(in the rows, 128 means zero)
The rows below fall into families. The same turns and mirrors carry the whole set onto itself and the rows of a family onto each other. For each named row, which other rows are in its family? Write them in the order they are listed.
These 32 rows form 4 families of 8 rows each.
tetuf: [167 120 140 152 121 137 126 107 167 104 126 116 135 124 120 116 123 176
 134 101 113 141 122 132 150 116 164 126 123 107 127 165 114 146 138 106
 120 115 113 137 102 114 145 112  88 136  92 126 128 128]
Kebut: [165 104 160 134  89 163 138  85 158 118 144 108 130 159  90 137 102 118
 135 149 133 157 168 130 125 117 142 129  87 110 118 136 108 135 117 129
 109 117 104 147  94  93 135 110  85 130 132 116 123 147]
Nuv: [146 136 144 113 112 121 159  96 157 115 114 136 114 145 109 145 124  97
 128 111 138 114 132 136 138 116 134 157 100 133 122 153 106 100 128 113
 122 163 128 178 109 115 143 115 105 118 127 103 120 142]
rof: [115 127 155  98 125 142 144  98 176  91 137  96 129 131 114 106  72 125
 140  98 144 129 122 129 123 148 140 135 115 102 103 136 109 149 129 118
 129 129 120 154  90 118 140 124  70  98 110 125 141 133]
biz: [124 136 148 112 131 117 137 112 167  96 113 123 121 129 131 116  94 133
 136  81 145 115 127 142 143 138 141 138 119 113 103 150 114 113 143 107
 135 148 137 172  96 130 139 125  82 113 102 121 146 124]
fadot: [154 122 148 134 117 155 135 100 174  95 149  91 134 124 102 107  98 148
 137 123 123 152 120 131 139 132 158 132 115  95 110 161 106 159 119 113
 107 103 103 122  79 117 151 115  75 120 109 147 130 133]
meke: [132 165 141 114 116 142 157 115 168 102 133 113 118 114 110 123 158 121
 134  95 119 125 107 128 119 109 150 167 109 133 127 160 112 129 108 118
 142 134 116 149  81 131 135 125  87  95 112 116 125 126]
nisep: [106 126 142 109 123 136  98 103 162  77 142 115 131 102 114  93  92 143
 144  84 139 102 129 122 136 131 139 142 121 110 110 137 118 140 124 118
 134 121 125 158  91 112 148 134 107 117 112 111 136 124]
kulaz: [114 144 150 103 120 131 135 116 164  90 129 102 126 120 128 115 134 142
 149  78 130 125 131 133 121 118 148 142 116 114 113 142 121 135 132 128
 154 129 130 162  81 128 127 135  71  99  95 114 151 112]
lisev: [155 146 145 138 104 162 133 116 163 103 136 104 126 123 116 109 147 160
 129  98 116 143 135 137 132 106 166 146 128 104 126 170 107 154 121 109
 138 111 101 136  88 127 139 131  78 116  92 124 133  99]
vopug: [121 141 160 105  99 143 132 113 160 112 124 116 119 143 120 131 130 119
 143  96 138 129 168 132 112 116 136 137  94 130 113 121 120 116 125 136
 155 135 130 180  84 109 108 135  74 110 117  94 146 122]
fugan: [146 151 132 115 133 123 157 109 168 103 132 123 127 130 117 120 126 112
 139  78 132 116  98 128 137 120 134 151 116 129 103 167 112 133 118 107
 128 156 105 158 110 125 150 124 101 109 112 116 119 135]
nikop: [156 116 138 143  94 153 120  93 152 103 143 128 113 126  84 123 129 132
 126 140 116 122 131 132 143 111 148 167 110 111 140 175 103 126 118 112
 111 118 109 141  88 107 173 119 128 138 140 105 121 127]
buz: [148 135 143 140 114 166 100 118 166  98 151 121 122 109 101  97 106 155
 129 100 120 126 125 126 148 129 145 143 123 101 116 168 106 153 113 102
 125 108  99 130  80 111 164 130 107 134 124 124 129 114]
Neri: [108 127 155 114  98 142  99 109 157  97 133 135 117 133  97 114  93 115
 142 107 154 112 171 126 131 139 123 141  89 125 109 120 114 109 122 125
 130 123 136 171  82 107 130 128 103 132 134  98 135 140]
dituf: [161 117 155 136  86 172  97 101 155 118 145 134 118 145  93 124 106 125
 128 130 132 127 175 124 139 119 130 137  95 114 122 139 111 132 111 119
 125 122 104 154  93  86 146 126 116 147 147  89 122 126]
lak: [138 128 151 107 117 125 133 107 160 111 128 128 125 158 123 131 103 107
 149  82 150 120 154 132 132 127 122 127  97 127  92 131 117 122 130 123
 139 159 118 182 116 109 126 132  89 122 117  95 134 134]
Zat: [165 141 143 142  88 159 152 104 156 117 130 116 115 141  96 133 169 134
 125 130 115 146 141 137 129  95 158 164 109 117 141 176 101 133 117 117
 127 121 104 144  91 117 144 119  92 121 112 111 124 119]
zasa: [119 152 134 124 117 142 126 109 166  87 141 131 120 103  88 105 122 114
 132 104 132 107 107 123 140 130 137 171 108 126 124 162 103 121 106 109
 117 122 123 143  77 124 160 120 119 118 131 122 115 143]
Refe: [138 139 146 109  95 135 155  95 152 113 132 120 118 139 106 145 162 104
 141 115 128 123 140 130 111  98 143 164  95 137 131 142 114 114 116 134
 144 144 120 172  97 107 128 125  97 104 124  88 125 132]
felis: [164 125 156 134  78 164 132 101 151 126 131 117 120 159 105 139 150 133
 131 128 126 146 184 133 120  95 148 138  99 117 129 140 111 130 123 125
 141 126 104 163 100  99 120 127  84 129 116  89 132 112]
Fusu: [128 141 141 110 125 139 164  86 166  89 147  98 128 120  95 120 103 100
 134 114 133 122  99 135 132 132 147 163 115 115 109 157 107 136 113 111
 112 139 108 143  88 125 154 109  91  95 121 137 122 135]
mazeg: [131 123 141 112  98 141 122  82 150  99 143 130 123 125  89 122 120 103
 136 118 134 103 140 116 128 110 128 164  97 131 128 137 110 122 108 123
 124 137 116 162 105  94 149 120 135 122 138  83 111 143]
Zape: [147  99 164 125 104 160 117  90 165 106 138  94 136 138 115 119  74 150
 131 133 135 149 166 134 133 129 154 115 107  94 114 126 112 144 134 120
 118 111 119 146  86 100 131 113  68 124 111 130 142 122]
vaz: [133  98 153 134  98 152  87 105 155  93 137 118 118 132 107 107  90 157
 139 118 136 127 166 140 146 132 144 131 117  93 119 146 116 134 138 118
 130 106 129 154  81 106 150 135 100 146 122 108 155 110]
rep: [142 130 152 102 103 145 167  77 166 110 137 112 119 147  91 135 101  87
 131 130 136 127 126 123 117 128 130 159  94 123 124 140 102 129 116 123
 117 144 109 160 105  99 145 110  98 101 137 103 117 155]
nodo: [181 102 150 145  93 143 124  94 153 124 120 129 133 156 111 143 126 147
 134 129 122 144 162 129 138 106 148 122  96 119 132 143 113 127 137 121
 120 127 114 158 113  90 128 110  98 147 115  97 122 140]
Vode: [141 127 157 136  90 155 117 118 160 107 125 107 120 144 119 119 129 162
 137 108 132 150 176 144 128 116 153 129 113 100 120 146 109 138 137 123
 144 110 123 157  85 118 122 138  65 127  94 111 154 102]
bera: [170 117 147 133 102 160 154  79 164 112 142 103 131 129  93 130 114 125
 118 151 117 142 125 129 133 111 162 149 107 107 134 160 103 143 111 114
 100 120 101 132  92 102 152  97  96 116 124 131 110 138]
roku: [121 115 160 103 104 140 142  84 157  99 140 103 128 153 106 133  78  99
 144 122 155 129 161 136 123 138 131 137  94 111  99 120 117 121 127 128
 125 139 124 172  95 104 128 119  78 111 127 112 139 133]
rabo: [186 138 137 161 104 147 136 108 158 121 133 130 134 133 101 139 142 138
 124 123 117 141 138 133 150 108 159 142 103 124 126 169 111 123 116 103
 107 127 102 138  95 115 142 100  99 142 118 129 105 138]
bomaf: [163 123 153 153 105 149 106 118 159 113 127 124 136 142 122 128 106 162
 137 106 133 146 173 140 152 125 155 109 105 109 103 138 120 128 136 112
 125 117 117 151  89 111 121 117  74 146 105 130 135 123]

Same family as nikop: nisep, buz, Neri, dituf, zasa, mazeg, vaz
Same family as rof: Kebut, fadot, Fusu, Zape, rep, bera, roku

The rows below fall into families. The same turns and mirrors carry the whole set onto itself and the rows of a family onto each other. For each named row, which other rows are in its family? Write them in the order they are listed.
These 20 rows form 5 families of 4 rows each.
X: [117 107 121 150 131 150 118 105 142]
M: [109 151 123 120 133 112 141 111 119]
F: [119 108 123 160 146 145 121 106 118]
U: [114 153 143 131 111 124 137 132 110]
G: [120 136 122 128 120 142  88 108 117]
H: [114 122 147 147 132 141 158 112 133]
T: [124 128 154 158 128 155 145 119 117]
K: [129 158 138 123 124 125 121 126 100]
A: [128 128 124 149 134 166 110  96 137]
C: [100 120 146 147 133 128 150 115 113]
J: [120 139 109 133 113 134  95 119 123]
D: [127 149 128 126 125 114 148 128 122]
B: [121 143 153 147 136 155 156 112 124]
Y: [119 154 114 121 115 134 102 109 131]
S: [130 133 102 132 124 122 106 119 131]
V: [107 123 132 147 127 165 115  98 141]
P: [122 143 161 138 137 150 147 110 111]
L: [128 138 100 133 145 129 112 101 124]
N: [111 123 145 141 134 167 115  92 126]
W: [131 159 131 134 121 126 135 135 109]

Same family as C: M, F, L
Same family as G: K, P, N
Same family as X: H, D, S

